In the rows, zero is written as 128.
Where one turn sends some rows of the set: a few examples, then the rows asked:
Z_521: [137 135 145 137 117 116 158 102 145 136 168 156  98 136 120 153 132 119
 127  95 172  87 118 142  85 128 142 130 107 103 136 102 123 145 139]
Z_103: [128 141 123 164 141 138 164 162 111 110 127  95 129 122 141 146 152 131
 160  97 167 118 110 121 153 114 148 122 137 155 152 156 107 156 148]
Z_344: [103 131 132 108 114 113 110 120 107 132 136 146 140 126 118 180 147  81
 116 118 122 114 144 148 104 131 127 125 114 112 117 124 107 128 112]
Z_562: [115 136 117 163 134 141 158 157 116 112 119  89 132 121 145 141 151 133
 163 102 155 124 109 120 153 111 157 117 140 147 151 162 107 151 149]
Z_947: [140 130 120 173 152 130 168 132 139 125 154 110 115 115 148 125 120 134
 160 104 188 106 105 136 146 118 149 152 135 121 158 141 112 157 150]
Z_257: [137 134 131 125 130 131 143 145 104 142 118 153 142 104 119 144 163 115
  88 102 126 143 152 126 127 131 100 128 142 124 124 111 124 112 124]
Z_954: [113 137 137 111 119 112 112 120 105 135 144 151 137 126 116 182 146  81
 114 113 130 109 144 153 103 135 119 131 115 118 120 119 108 129 112]
Z_979: [108 113 129 125  97 110 161 108 150 120 139 140 109 136 124 159 147 118
 131 113 149  97 121 123  91 112 162 105  96  88 116 118 119 148 141]
Z_42: [129 130 127 124 125 130 142 146 106 139 111 149 144 104 120 145 165 115
  90 106 120 148 151 122 127 128 106 122 141 120 120 115 124 112 124]
Z_117: [129 123 139 129 108 108 167 112 143 121 153 150 102 137 120 165 145 115
 128 103 168  89 123 129  90 118 147 116  94  99 122 107 120 153 139]
Z_810: [111 139 116 167 134 148 148 147 122 121 121  87 133 121 149 130 143 135
 163 102 148 128 104 125 150 115 162 122 150 144 157 164 108 142 151]
Z_995: [109 142 136 116 122 122  99 108 111 147 148 150 137 126 120 168 135  83
 114 111 123 113 140 160  99 142 123 139 128 115 130 120 110 118 113]
Z_656: [136 148 128 169 147 142 159 156 112 119 136  99 126 122 141 142 144 132
 159  90 173 116 108 129 150 121 143 132 145 158 161 151 109 152 147]
Z_929: [105 127 130 139 102 130 134  83 160 146 153 141 106 135 132 131 123 123
 131 108 139 104 111 144  82 127 168 124 123  84 138 119 124 126 145]
Z_595: [100 137 131 115 116 122  96 107 114 145 141 145 139 126 123 166 136  84
 116 116 115 118 139 157 100 138 131 133 128 109 127 125 109 116 114]
Z_668: [126 114 112 163 139 121 178 143 137 109 136 101 121 115 148 136 135 132
 162 115 179 110 109 120 152 106 157 134 119 114 141 148 109 167 151]
Z_97: [115 120 108 170 139 135 157 125 148 126 138  97 123 115 156 115 120 136
 163 116 163 118 102 131 146 112 168 141 139 107 153 154 111 150 153]
Z_578: [114 113 106 164 135 128 167 135 143 114 131  96 124 115 153 126 130 134
 164 119 166 117 107 123 150 105 167 132 127 107 143 155 109 158 153]
Z_774: [ 96 115 124 130  95 122 144  93 158 132 139 135 110 135 130 142 135 121
 133 116 135 105 116 130  87 116 172 109 111  80 124 123 121 135 145]
Z_613: [118 146 120 172 140 152 143 142 121 128 131  91 130 121 148 124 137 137
 162  96 153 125 102 133 147 122 157 132 157 147 165 160 110 139 151]
Z_154: [138 139 132 129 132 136 138 140 107 149 122 153 140 104 120 138 157 115
  89  99 126 145 149 131 125 136 102 134 150 123 130 110 126 107 124]
Z_448: [122 128 124 125 122 134 137 140 109 142 109 146 146 104 122 139 162 116
  91 109 111 151 150 123 127 127 111 122 145 115 121 119 125 108 126]
Z_795: [139 123 118 168 148 122 178 142 136 114 147 109 117 117 146 136 130 132
 159 107 190 104 109 128 150 112 148 144 124 121 148 142 110 166 149]
Z_315: [132 151 127 172 147 149 149 147 117 128 138  97 127 122 145 130 137 135
 160  90 166 119 104 135 148 125 148 136 154 155 167 153 111 143 150]
Z_939: [127 127 115 174 147 137 158 124 145 131 150 104 118 115 154 114 115 137
 161 108 175 113 101 138 145 118 158 151 143 114 160 147 113 148 153]
Z_8: [131 137 129 130 130 140 131 134 110 152 119 151 143 104 123 132 154 118
  89 102 117 149 147 132 123 135 107 133 154 120 131 115 127 101 127]
Z_818: [117 142 139 114 123 118 106 115 107 141 149 153 135 126 116 175 140  82
 114 109 131 109 142 159 101 140 118 138 122 120 127 117 109 124 112]
Z_909: [126 137 140 142 114 127 141  87 153 149 168 151 100 136 126 136 121 121
 127  98 157  94 113 149  81 134 153 135 123  96 145 107 124 131 142]
Z_250: [ 96 131 129 110 112 117 102 113 112 137 135 143 141 126 121 172 144  83
 117 120 114 117 141 151 101 133 132 126 120 109 120 128 109 122 113]
Z_237: [123 132 125 127 125 138 131 135 112 148 112 146 145 103 124 132 157 119
  91 106 111 152 148 129 125 132 113 127 152 115 126 118 126 103 127]

Z_668 moves to Z_795
Z_154 moves to Z_8
Now find these:
Z_929 moves to Z_774
Z_595 moves to Z_250
Z_315 moves to Z_613

Where one turn sends some rows of the set: a few examples, then the rows asked:
Z_77: [107 121 113 133 146  94 179 138  72 162 159 105 159  80 136  99 115 113
 114 146  63]
Z_549: [128 141 148 128 165  86 156 127  89 118 164  89 120  96 153 149 144 135
 142 115  92]
Z_959: [106 129 132 114 156  72 177  91 105 158 116  83 124 121 126 114 120 137
 149 137  59]
Z_275: [112 106 125 133 166  91 183  91 139 153 167  86 137  71 105 130 174 130
 124 132 103]
Z_502: [ 97  98 103 148 180  93 167  87 129 136 163 110 127  85  96 116 160 128
 105 115  98]
Z_56: [ 82  97  89 136 170  94 189 109  97 141 127 124 135 120 132 143 112 107
  94 154 102]
Z_291: [126 106 115 180 156 107 157 125  98 143 146  73 163 105  96 158 136 107
 105 124 103]
Z_360: [116 135 125 114 142  80 182  91 100 152 102  93 138 116 123 129 115 137
 153 137  68]
Z_737: [126 105 112 178 159 102 149 127  97 138 136  78 147 102  92 159 137  92
 109 127 103]
Z_267: [114 140 113 119 148  79 172  91  95 150 112  89 126 122 121 120 117 138
 153 133  61]
Z_157: [129  94 145 153 114  93 166  94 136 126 159  95 112 118 125 159 132 126
 113 135  82]
Z_703: [136 101 108 178 161 106 158 127  94 139 138  93 150  93  94 154 148 102
  93 129  99]
Z_496: [120 117 120 132 141  91 168 153  75 171 148 100 155  82 126 110 106 100
 114 133  74]
Z_262: [111 123 120 125 129  93 165 144  78 151 149 113 160  80 131 103 104 105
 109 135  72]
Z_755: [129  90 152 142 129  93 164  91 138 126 146 101 108 115 122 157 142 124
 101 137  91]
Z_405: [112 128 124 104 153  79 178  95 106 167 110  97 129 124 125 134 111 143
 147 147  79]
Z_462: [ 88 104  90 136 164  96 175 122 106 134 136 132 136 126 130 147 102 108
 102 152 110]
Z_844: [134  99 122 178 166 106 163 129  79 132 146  80 156  98 105 159 136 117
 104 119 106]
Z_546: [139 138 155 132 174  84 148 130 100 130 163  94 124  97 141 139 151 140
 140 116  88]
Z_238: [109 122 116 124 127 102 172 134  74 152 152 102 160  79 131 102 110 105
 115 153  74]
Z_162: [115  86 111 145 166  72 202  99 115 140 135 121 157  79 122  89 138 120
 133 125  91]
Z_792: [ 91  82 103 146 160  92 177 100  98 146 135 128 126 129 139 144  96 105
 103 146 101]
Z_740: [ 80  99  99 139 168  95 163 104 100 138 136 128 141 130 133 143 101 105
 104 146 110]
Z_972: [135 142 149 125 162 102 142 122  80 141 169  99 122  82 141 144 146 138
 134 121  89]
Z_401: [116 108 116 131 176  65 189 102 114 157 136 113 123  69 134 102 152  99
 146 115  87]
Z_392: [118 103 144 144 116  99 173  96 135 131 157  91 104 118 129 163 132 122
 101 124  82]
Z_258: [121  98 141 137 122  98 171  87 125 129 142  92 100 122 114 158 129 140
  97 123  80]
Z_355: [ 93  87 112 137 171  82 193 114 117 119 148 109 145  77 107  98 142 120
  96 110 101]
Z_177: [120 117 118 119 162  68 197 115 147 160 157 108 118  77 126 122 162 125
 130 116  89]
Z_552: [134 147 143 136 166  96 153 118  86 131 162 100 120  91 153 154 147 131
 145 114  90]

Z_552 moves to Z_392
Z_972 moves to Z_258
Z_959 moves to Z_546
Now find these:
Z_267 moves to Z_549
Z_401 moves to Z_177

